0: [-46  36  11 -42 -31 -61  56 -53  11  63  75  21 -16   8  37 -23 -12 -52
  35 -28 -13  32  25  52]
1: [ 43 -33  48  43  50 -38 -47  55 -72 -26  -7  10 -16  28 -45  -6 -22  92
   3 -16  37  48 -12  -8]
2: [ -38   60  -63  -18 -108   42  -22   -1  -14  -22  -83   51   41  -79
  -28   46   51  -26 -111   76  -60  -65 -127   28]
3: [  49  -52   91  111   61   30  -18   15  -28  -31  -26  -34  -44   68
 -109  -33  -99   -9   27  -37   83   36   51  -36]
4: [  0  -6 -26  -9   7  23   9 -22  22  15  10 -27  47 -36 -29  28  46  32
 -13 -16   4 -11  21 -26]
5: [ 67 -59 111  53  64 102 -56  67 -94 -66 -22   7 -56  60 -62 -18 -24 -10
  -4   7  59 -19   4 -29]
6: [ -35   44  -18  -45  -54   22  -13    7   10  -25    6  101   27  -15
   14   40   18   84  -46   32  -28  -56  -32 -127]
7: [ 46 -51  87  44 103  78 -28  41  14 -29 -75 -50   6  -4 -56  14  23   0
 -31  17  57 -24 -16 -27]
8: [  8 -10 -26   9  21   8   5  -6  36   6  27 -22 -14  55 -15 -15 -32  -7
 109 -77  16  67  66  20]
9: [ 18 -13  14  17  -2  30 -16  13  -5 -18 -16  -5   0   5 -35  -3   1 -26
  -6  -8  33  -2  -6  28]
10: [-42  41 -81 -45 -61  40  -3   9  -8   3 -47  59  63 -84  66  85  75 -17
 -51  48  -3 -62 -72  16]
11: [  0   5 -23   0  -2   3  23 -11 -38  17   8  -1  43 -44  54  49  48  77
 -17   1  43 -10  -4  16]
12: [  5 -10  -7   6  15  26  -1   4  -6   1 -33  -4 -27  24   1 -24 -53 -40
  41 -93 -34  27  82 -30]
13: [-32  26 -49 -34 -13 -40  57 -39  19  50  51   5 -24  49  77 -62  -7 -81
  15  16  10  26  -9  79]
14: [-45  33 -87 -42 -74  21  -7   5 -29  -3 -41   6  56 -77 -14  62  69 -40
 -76  64   7 -77 -10 -14]
15: [  6 -12 -27   5  28  -7  26 -27  37  23  28 -15  -1   7  32   2 -15   6
  61 -28  -6  94  85   5]
16: [ -4   7 -39  -5   0  -5   1   3 -26   1 -20 -31  13 -14 -23   9  46  70
 -24   3  53 -22  34 -55]
17: [  2   3  13  -1   5  10  24 -20  -3  15  30 -40 -38  55  44 -37 -75 -20
  80 -55 -18  73  53   9]
18: [ 32 -21  58  84  32 -42 -78  59 -53 -44  -5  18 -16  18 -18 -26  -2  62
  34 -10  63  34  -6 -19]
19: [ 21 -10 -14   9   7   9  28 -32  24  24  58   6 -64  41  23 -32 -67 -56
  91 -51 -45  83  51  63]
20: [ 26 -41 -21  36  26  60  15  -3  -9  -2  -9 -37   3  15 -12  10  -2  16
  20 -29  22  23  45  19]
21: [  7  11  -2 -21  -8   5 -20  19  30 -19 -29  18   5 -21 -10  47  35 -15
 -50  34 -38 -39 -22 -20]
22: [ -3   6 -44  -6   2  10  16 -26 -30  -1  24   1  47 -16  10  18  42  21
  16  -2   1   5  26 -32]
23: [-13  10 -31 -11 -11 -15  47 -51  64  46  66   5 -83  38  38 -42 -69 -91
  93 -45 -86  71  35  88]
24: [ -26   58 -100  -44  -39   53  -14   28   11  -27  -54   38   69  -63
   61   63   66   16  -54  127   30 -102  -70  -39]
25: [ 78 -39  67  37  47  45 -87  74 -46 -45 -17 -61 -30  53 -85 -28 -80  57
  21  10  45  -1  26  -9]
26: [-94  66 -19 -95 -99 -50  65 -37  29  46  63  31  26 -26   5  26  31  26
 -34  23  -7 -32  -4  15]
27: [ 24 -24 -11  17  18 -17  -9   5  15  -5   1  19  14 -18  23   8   9  25
  -9  -5  11 -27  15 -33]
28: [-14  21 -55 -15 -21 -13   3  -9  -2  14  -3  23  42 -53  42  48  49  74
 -91  70 -25 -57 -95 -12]
29: [-53  32 -34 -56 -36  91 -25  14 -18 -15 -23  76 127 -62 -32  57 103 -30
 -61  52 -65 -60 -82 -38]
30: [-41  49  34 -45 -28 -58  44 -53  12  59  53  10 -18  19  42 -16 -20 -12
  48 -36 -87  51  39  34]
31: [-15  15  -2 -14 -13  39 -31  23 -35 -41  -8  36  30 -31  53  25  -2  73
 -36  42 -16 -31 -32 -51]
32: [-28  19 -43 -19 -35  18 -22   6 -40  -3 -27  38  50 -59  49  30  53 -39
 -48  50 -18 -47 -68   4]
33: [-12   7 -65 -11  -4   5  -2  12  52 -13 -39 -21  -7   5 -22   5 -15  20
  35 -61  20  22  33   0]
34: [ 42 -20  45  59  36  31 -30  30 -54 -46 -43   9 -29  46 -40 -20 -41  29
 -21   7  42  26   7  -3]
35: [-75  85   9 -72 -48 -75  88 -69   7  55  55  26  30 -11 -52  18  28  22
  -6  26 -37  -3  -8  59]
36: [-24  15  16  -7 -23  32  10  19  11  -8 -18  14   9   3 -47  15  20   7
 -12   1  30  -8 -14 -55]
37: [ 34 -77  37  59  54  36 -20   9 -18 -16 -31 -52 -17   9 -41 -25 -16  31
  64 -67 110  41  -1  14]
38: [ -16   20  -65  -13   -9   -7   13  -16   26   34   10  -41   73 -100
   21   95   45   54  -65   71   55  -50  -61  -33]
39: [ 38 -73  83  42  40  18 -21  18 -32 -17   5 -18 -42  52 -64 -28 -62   7
  51 -54  90  75  89 -10]
40: [-14   0   7  -2  -3   2  -1  11  43  -9  -5 -12  -4  21   0 -11 -10   5
  38 -45 -17  23  36 -38]
41: [ -4  -4 -28   4 -17  16  13 -10  12   2  -3   0  73 -80  15  48  25  28
 -49  38   1 -40 -14 -23]
42: [ -52   75  -58  -37  -30   20  -19   29  -33    9  -38   55   91  -52
  -14   66   59  -22  -50   56  -47 -111  -40  -35]
43: [ 11 -18   1   6  17   5  14 -26  20  22  18 -52  35 -25 -47  14  30  44
   3 -31 -12   0  33 -31]
44: [-33  13 -15 -29 -15 -47  56 -41 123  42  69  26 -32  33 -17 -73 -12 -32
  26  19 -17  32  -1  90]
45: [-48  39 -73 -40 -44  41   7   1 -39  -8 -24  43  64 -50  90 101  92   1
 -81  74   3 -46 -55 -95]
46: [  6 -21  40  32  -4 -54   7   2 -30  14 -31 -18 -61  35  13  -3 -28   8
  50 -58  71  26  24  20]
47: [  2  -4 -18   2  -3  18   8 -19 -12  18  35  12  40 -55  11  42  37 -14
 -27 -10  29 -13  37 -45]
48: [ 38 -34  42  42  50 -21 -52  56 -65 -36 -23   1 -16  27 -44  -8 -13  65
  -7   3  21  24 -24  -5]
49: [-17  21 -47  -5 -16  12   1  13 -53  10  20 -36  39 -15  16  25  22  33
  -9  48 -17 -50 -45 -30]
50: [  13  -11  -21   10   11   -9    4   -9  -19    9    6  -54   -6   20
  -21   -1  -41   -4   48 -101  -37   10   65   21]
51: [ 33 -26  17  19   8  57 -32  36 -33 -23 -12 -25  13 -23   8  28  11  -1
 -45  43  -4 -42 -34 -27]
52: [ -7   3 -41  -9   4 -13  35 -33   8  32  22  -3  22 -29  24   8  16 -37
   3  10 -10 -11   1 -58]
53: [  47  -46   31   50   73    9  -96   68  -78  -50 -127   -8  -66   38
  -46    2  -84  -15    7   -6   66    7   -4   25]
54: [ 21 -20  23  18  10 -32 -50  59 -62 -95  -8  27  13 -15 -63   4   7  -8
 -27  28   0 -24 -62 -16]
55: [  10   -7  -36   10    1  -14    2   -3   -8   -1   -6  -51  -12   29
  -11  -18  -48    6   54 -111  -28   27   92   29]
56: [-31  23 -18 -26 -51  24 -14  37 -45 -15 -33 -12  66 -42  46  49  62 -18
 -47  72  27 -44 -26 -42]
57: [-45  54 -49 -31 -92  13   4 -23 -19  10 -24  57  29 -56 -13  31  35 -30
 -68  46 -57 -35 -74  41]
58: [-17  19   7  -2  -5  11 -13  25  12 -22  -5  28  -2  -7  19  12  -2   5
 -30  18  -4 -14  19 -38]
59: [ -4   6 -32  -2   1 -17   0   3 -19  -1   3 -37  59 -78  20  72  41  52
 -59  63  42 -43 -57 -32]
60: [ 16 -19  17  19  35  14 -21  35 -38 -19 -25 -40 -30  27 -15 -13  17  -9
  -3  -8  20  -1   0  -6]
61: [-38  38   1 -37 -15 -35  55 -39   5  29  41  -8  10  19 -43   1   7   5
  -7  10 -32   4  -4  54]
62: [-12  23 -42 -14 -29   1  35 -14  10  15  24  12  94 -79  35  82  65  26
 -67  78   7 -81 -51 -14]
63: [ 40 -40  66  40  33   2 -43  51 -54 -81 -41  30 -35  25 -91 -44 -26  79
  22   1  44  14   3 -79]
64: [ 75 -45  80  91  59  31 -36  36 -74 -56 -47   2 -51  70 -59 -33 -57  20
 -18  -4  61  47  27   9]
65: [ 18 -20  24  15  32   0 -12  25  19 -12 -42 -40 -34  58  14 -26 -73  35
  31 -44  31  22  49 -31]
66: [  9  -9 -35   4  22  21  -8   1  22  -2  31 -29 -19  72 -16 -19 -42 -23
 126 -88   8  66  55  21]
67: [ 10 -10 -39   9  27  -4   8  -2  61  -3 -15 -17 -10  11 -13  -2 -26  25
  56 -92  25  46  52  -7]

[-25  20   5 -22 -30 -25  26 -22  43  27  25  -5 -12   1  21 -33 -45 -11
  -6  28 -44  -1 -32  23] 61 52
[ 33 -37  44  23  31 -12 -26  40 -32 -67 -28  38 -30  19 -90 -42 -24  80
  17 -12  37  11  -3 -71] 63 48
[ -43   93 -126  -41  -32   35    0   11    3   -6  -14   32   96 -109
   72  127   39  -51  -67   81  -45  -69  -77   12] 10 24
[-31  29 -41 -38 -26 -57  46 -36  15  40  33 -59 -29  29  24 -67 -26 -68
 -15  29 -10  18 -10  30] 13 0
[-47  59 -41 -31 -92   4   3 -19  -5   5 -33  48  19 -51  -8  20  27 -37
 -69  51 -53 -34 -90  40] 57 2
[-58  47  -2 -50 -44 -75  56 -47   8  58  75  28 -18   9  34 -16 -18 -55
  16   8 -29  10   3  60] 0 30
[ 29 -62  36  47  42  17 -30  26 -32 -41 -17 -33  -8   3 -53 -17  -9  17
  38 -42  79  22 -20  10] 37 60
[-14  -3 -21 -13 -37  64 -17  33 -35 -12 -40 -27  63 -43  48  42  42 -33
 -38  69   8 -51 -11 -16] 56 32
[ 33 -32  39  41  35  30 -46  31 -54 -33 -56  23 -13  11 -39 -10 -22  15
  23 -18  58  25   4  13] 34 48
[ 30 -34  67  27  66  46 -14  26  12 -16 -47 -40  27 -21 -22  19  38 -13
 -47  44  34 -31 -30 -20] 7 51
[-11   5 -32  -4  -6 -36  31 -32  71  33  38 -46 -66  44  40 -51 -58 -94
  54 -58 -58  30  14  76] 23 19
[-87  51   0 -83 -81 -56  44 -11  -3  20  49  25   5 -14   8   3  18  31
 -24  10 -20 -17  13   4] 26 35
[  8 -25 -33  22   7  17  37 -29 -12  33  35 -28  19 -33 -69  26  11  65
  12 -59   9  -1  35 -31] 43 4
[ 36 -28  60  31  19  -1 -91  46 -68 -79 -11  53 -75  55 -60 -85  -4 108
  29   8  86  31   9 -64] 63 18
[ 18 -28   7  11  25   4  20 -36  27  31  25 -62  44 -32 -53  20  33  43
  10 -48 -15   6  46 -12] 43 4
[ -20   21   18  -27  -20  -39   50  -42   86   41   57  -29 -105   60
   95  -85  -77  -82   34  -21  -53   95   -4   60] 23 19
[ 48 -43  68  46  87  59 -31  29 -17 -41  -8 -32   4  -7 -36   8  54  15
 -30  12  51 -38 -34  -1] 7 51
[ 25 -17   2  19  20 -19 -11  -1  13   1   9  14  18 -22  37  12  10   5
  -8  -8  14 -20  20 -63] 27 58
[-34  26 -47 -35 -24 -56  27 -47  32  62  50  18 -64  11   8 -82   2 -97
   8  20  -8  -2 -33  49] 13 0
[-20  21 -70 -13 -10 -12   9 -13  29  25   4 -33  64 -88  25  81  45  37
 -65  66  34 -58 -68 -25] 38 59
[ 42 -50  51  76  32 -33 -33  26 -55 -30 -87 -46 -99  61  15 -22 -50   4
  72 -84  95  35  25  11] 46 37
[ -17   22   -9  -19  -17  -10   43  -40   33   49   38  -47  -78   90
  101 -109 -125 -103   38  -14 -100   61   18   60] 23 19
[ 32 -32  30  12  19  24 -32  27   9 -19 -30 -51  23 -18  -9  28  22  27
 -25  17  11 -32 -36 -31] 51 60
[ 22 -15 -36   3  14  48  15  -2  25   1 -29 -33  64 -79  42  54  34  12
 -54  34  -4 -43   0 -16] 41 59
[-68  53  14 -63 -49 -83  70 -75  31  81  84  32 -30  17  12 -33 -34 -61
  48 -14 -40  46  10  74] 0 30
[ 15 -28  -2  37  20   3  13   2 -10   7  28 -18   7 -12 -57  14  15  67
  19 -42  12  -2  24 -43] 43 4
[-22  16  17 -20 -34 -55  41 -38  75  43  41 -19 -32  16   5 -56 -56 -50
   6  20 -42   9 -32  53] 44 0
[-24  24 -71 -31 -37  11 -23  14  86 -14 -25  71  17 -28   5  17  32  26
 -24  30 -26 -37 -28   7] 21 58
[-18  29 -17 -41 -24 -23   5  -9  59   5 -26  23  -7 -19  -1  34  28 -34
 -41  28 -46 -26 -24   9] 21 58
[ 14 -11  26  14  24 -16 -80  51  -6 -95 -28   7  -3   0  -7   1   6 101
  -7  -4  17 -14   2 -24] 48 18
[  69  -60   63   34   67   19  -15    6  -34   -8   -6   -9  -18   41
 -100  -20  -25   27   59  -62  127   30   79  -15] 39 37
[-11  10 -32 -12 -12  -3  49 -55  48  47  71  23 -81  34  27 -31 -72 -76
 108 -50 -94  85  56  86] 23 19
[  39  -42   65   28   28  -22  -40   54  -52  -97  -53   60  -45   26
 -127  -58  -29   99   20   -5   54   17   -2 -101] 63 1
[ 13 -20  -9   6  21   3  24 -32  21  29  22 -46  44 -37 -36  21  32  22
   8 -33 -13  -1  38 -33] 43 4
[-66  61   5 -40 -45  -3  42   2  22  18  22  17  22  -2 -34  28  34   1
 -18  15 -13 -24 -20 -49] 36 58
[ 26 -22 -11  16  21 -15   8 -19  52  27  23  11  20 -28  45  14  11  11
   2 -25   1 -16  41 -58] 27 52
